The rows of Y fall into 3 groups, and each row is roughly a mix of its group's hidden directions.
Y:
[[  8 -12 -11  41  28  13  18 -37   6   1 -21  34  42   3]
 [ 14  -9 -36  -8   5  26 -53 -20  12  29  18 -29 -12 -12]
 [ 16  -4 -26  24  48  21 -11 -49  -6  25   2  22  -1  -7]
 [ -1  -4 -19  16  10 -20  -7  27  35  24 -25 -21  56  -9]
 [ 29  14  49   1  39  -1  37 -15 -29 -18  -7   3 -10  -9]
 [-23 -26 -32 -28 -24   4 -32   7  34 -16  16 -35  18  12]
 [ 17   9  33   6  21   2  43  24 -25 -12 -11 -32 -30 -28]
 [ 53 -25  18  -7  27 -18  -9  30  11   4   5 -39 -19  -3]
 [ 59  24  46 -15  15   5 -17  21 -12  -2   8  -9  16  -1]
 [  1   1  26 -10  -1  17  12 -34 -36 -17  10  23 -57   2]
 [-20  -3   7 -21  -3  -1  34  42 -19  20  21 -11 -49 -22]
 [ 48 -20  13 -23  10  -2 -32  14   6  -8  32 -40   1  21]
 [ 14  10  31 -23  33  -9  41  -3   4 -28 -29  -7 -35 -20]
 [-12 -10  25  42  11 -20  39 -16 -39  11 -33   5   9  12]
 [-12   4 -23  12 -36 -10 -27  45  20  21  16   8  38  18]
 [ 26 -25  14 -10   8 -18 -45 -16  32 -24 -21 -33  -7 -24]
 [ 16  -4  29 -23 -24 -17 -31  -6 -15  -6 -19 -62   2  -6]
 [-13  -8 -35   3 -29 -13 -42  16  41  -1  -8 -28  29   7]
 [  9  31 -12  29  60  18   3   7  -7  -2  -3  31  25 -14]
 [ 18  13  46 -35   1 -15  32   8   0 -46  -6  15  18 -13]
 [-48  40 -20  -2 -17   9  30  -6   2 -17  -7  42  11 -10]
 [-24   2 -10 -16 -33  -1   3  58  21   8  15 -14 -40   2]
 [  8  19  23  17  42 -16  12 -26 -31  15 -18  15 -46   5]
 [-33   1 -42   0 -55   2  30  16   8 -20  -4 -13 -16  -8]
 [  7  -2  32  11  26 -10  44   3 -13  16 -37  -9 -41 -23]
 [ -1 -25 -30  -7 -25  -6 -56  10  40  11  -1 -27   4  -6]
 [ 26  22  11   9  20  -5 -14  -5  38   1 -43  -2 -51   2]
 [  4  -5  27   0  18 -28  39  13  13   7 -48  -2 -31 -29]
 [  3  20  17   9  47 -10  24 -27 -37   2   9  41 -21   4]
 [ -7 -17  -9 -13 -42 -20 -35  16  25  29  16 -20  35  21]
 [ 45 -29  25 -19  -4  -7 -32  12  -4   1  28 -32 -22  24]
 [ 15  18  10   9  31 -14  39  42   7 -11 -23  15 -34 -26]
 [ 11  32  -7  -9 -37  13 -26  53  -2  10  15   5  33  17]
 [  0  18   2  17  35   7  35  -3 -22  -6  -4  39 -44 -29]
 [-23 -22 -18  31 -47  -7   8   7 -16  29  -5  18 -42  -9]
 [ 39  22  28  -9  10   6   8  46  -9   4  13 -46  19   2]
 [-11  14 -12 -13 -46  31  -4   3 -17 -49  22  -3 -10  31]
 [ 13  -8  24 -15  36  12   6 -57 -28  -4  12   5 -33 -12]
 [-37  -1 -45  26 -20   8 -16  20  10  17  28  21  -4  34]
 [-13  16   1  11   6  19  53  13 -40  32  16  27 -21   6]
 [ -1   7  16  27  14 -18  33  32  -1  11 -40  31 -33 -22]
 [-39   4 -24 -17 -33  22  29  47 -16  -9  19 -14  -8   2]
 [ 12   2 -10   9  27 -26 -21  30  28  45  13   7  42 -11]
 [  1 -33 -16 -10  22  15  13   0   5  49  38 -36 -19   8]
 [-12  -4 -48  38  19  24  -6 -14  20  22  13  40   6  13]
 [ 24   0  41   2  38 -11  33 -32 -29  -7 -27   6   2 -21]
 [ 11  17  -8  25  48   1 -12 -48 -20  13   4  36 -12  12]
 [ -2  12   6 -10 -23  23  19  49 -34   5   2   8 -43 -28]
 [ 30  -3   8 -35  39  20  25 -16   1  -6  18  15   4 -48]
 [  2   3 -33  29  41  22   5 -28   8  16  12  51   1   4]
 [ 11 -10  31   1   0  23 -10 -39 -45 -17   8  12 -44  17]
 [ -1  -4  30   1  27 -11  53 -14 -43  -9   3  26  20 -14]
 [ 22   5   7  33  21 -12 -12 -36  -1  41 -16  47  -9  -1]
 [-32  24   6   0  -9   4  47  -5  -9 -23 -31  31 -33 -17]
 [-21 -30   6 -13 -32   4  44  42  -5   4   4 -27  17 -25]
 [-20 -11   3 -27 -47  -2  18  56  15 -13  11 -21   5  -9]
 [-25  13 -40   7 -41  -4 -23  28  21   6   3   1  39  21]
 [ -8  38  14   2  -7  17  44  25 -44  -2   7  36   0   7]
 [  1  -5  31 -45 -31 -11  21  36  -3 -27   7 -27  11 -22]
 [ -3 -33   4  19  -8  13  -9 -51 -39  23   4   4 -39  -4]
 [ 35   1  32  18  34 -18 -12 -49   2  -2 -25  26  -3  -9]
 [-11  -7  15  12   0  12  19 -34 -38   3  -6  29 -57 -13]
 [-27  -2 -29  21 -59  -4   3  42  14  -1 -16  -7  11  11]
 [-25  21 -14  36  11  32   5 -26 -34  -4  -3  48  -1  -4]
 [ 33  25  39 -13  23 -12  17 -13  21 -36 -32  25  -5  -6]
 [ 35  13  48   9  36  -4  25 -13 -27  -7 -16  10 -22 -20]
 [-19  10   7   3   9  15  51 -10 -42   1   5  42 -29  -3]
 [-26 -34   6   0 -32   0  38  37 -19  13  -3 -35  13 -18]
 [ 22 -13 -24  -7  23  18 -35 -32 -10   9  51 -18  20   6]
 [ -9  13  11  22  -5  -4  26   7 -24 -10 -37  27 -45 -39]
 [-13  17 -24  22  29  40  -2 -48 -26 -14   4  17  23  -6]
 [ -4  29  51 -13  -5 -20   5  39  12  -9 -26  34   1  18]
 [-12  -3 -17  39   5 -18  24  35  18  21 -48  -1   7 -27]
 [  1 -13  -9  17  -7 -18 -12  29  27  -4 -28 -58 -14 -31]
 [-32  12   3   8   3  10  58  -6 -37 -10  -3  32 -25  -4]
 [ 10  11 -15  34  46   9  -2 -41   1  11  -6  47  -4  11]
 [ 16   2   8  47  25  -6   2 -39   9   0 -50  16  11  16]
 [ 24  36  11   6  34  -9 -17 -33  16 -22 -11  44 -13  19]
 [  9 -11  -7  -5   7 -21 -18  18  39  18 -15 -38  55   1]
 [ 10   7  48 -49  21  -1 -15 -42   1 -11   8  -2  13  16]
 [  4   5  24 -12  22  25   8 -53 -36 -23   8  14 -33   0]
 [-30  35 -19  -9  -9  27  28 -19 -17 -38  18  34 -15  -4]
 [  0  21  12  -9  -1  21  19  -9 -39  12  19  65  -7  13]
 [ 17 -21 -10   0  -8  -5 -31  31  27  20  -5 -55 -17 -24]
 [ 12  -7   6  -8  24 -13 -18 -41  26 -15  12 -13  51  35]
 [ 10  44  19  13 -13  -7  -6  -1 -15 -22 -22  56  27   8]
 [  6 -10  13  18   2 -20  27  35  19  -4 -61 -25  -6 -13]
 [-10   2  -2  44  35 -25  32 -45   5  12 -21   9  13  12]
 [-39  -2 -38  20 -15   7 -11 -31   4  29  -3   7  47  -8]
 [  2  25  10  24  19 -16 -11  -3   3  16 -31   3 -65  21]
 [ 10  15  37   3  29 -17  40   5  -9   2 -31  10 -47 -11]
 [ -5  26  13  -9   7  15  27 -18 -31  -6  21  50  25  33]
 [ 13 -19 -22  -9  16  -5 -36 -23  13  34  37 -23  39  -1]
 [ 17  35   8  53   9 -20  22  26  -5  27 -33  -6   6 -10]
 [-29  -8 -11  14  23   8  57 -25 -24  25  15  18 -19  12]
 [-30 -31 -18  15 -34   6  14  37  -3  33  -4 -39  -9  -7]
 [ 29 -24  20  -6  16 -18 -35 -16  26 -24 -22 -36 -14 -28]
 [ 15  21  16 -33 -21 -10 -19   5  27 -51   9  13  35  13]
 [ 36  22   1 -14  47   7 -24 -47   2  -7  10  27  -7  -8]
 [-14  22   9  44  22 -22  46 -23 -11 -10 -34  17   6  -1]]

One row of each group comes first, with its name. Which group is each row after those in?
[  1 -28 -28 -14 -25   2 -50  21  33  17   8 -32  -8 -10] -> (44)
[  4  -2  30 -19  18  -6  41  17 -20  15  -9 -15 -47 -35] -> (5)
[ -9   5   5 -13  29   1  48 -35  -1 -19 -33  -9 -24 -34] -> (110)

[  5 -20  -8  55  14   6   6 -28   7  24 -50  -7  14   5] -> (5)
[ 16 -12 -10  31  10 -29 -42 -33  38  19 -29   2  11  -5] -> (44)
[  4  -4  34 -13  22   3  18 -42 -25 -36  -8  35 -25 -12] -> (44)
[ 12  -4  29 -11  14  14  17 -11 -34  -4  -5  29 -55 -30] -> (44)
[ 27 -17 -22  47  42  14 -27  -1  -9  24   0 -11  27  -6] -> (110)
[ 26  17   6  11  28  -2 -27 -19  21  15 -35  -7 -55   0] -> (5)
[-23 -18 -48  35  10  28   8   7  10  43  12  13 -16  -2] -> (5)
[ 14  -9  12 -18 -23 -29   3  54  35  -7 -16 -37   3   8] -> (110)
[  1   1   3  35  38  -7   2 -47 -46  22  -9  13  -4  10] -> (5)
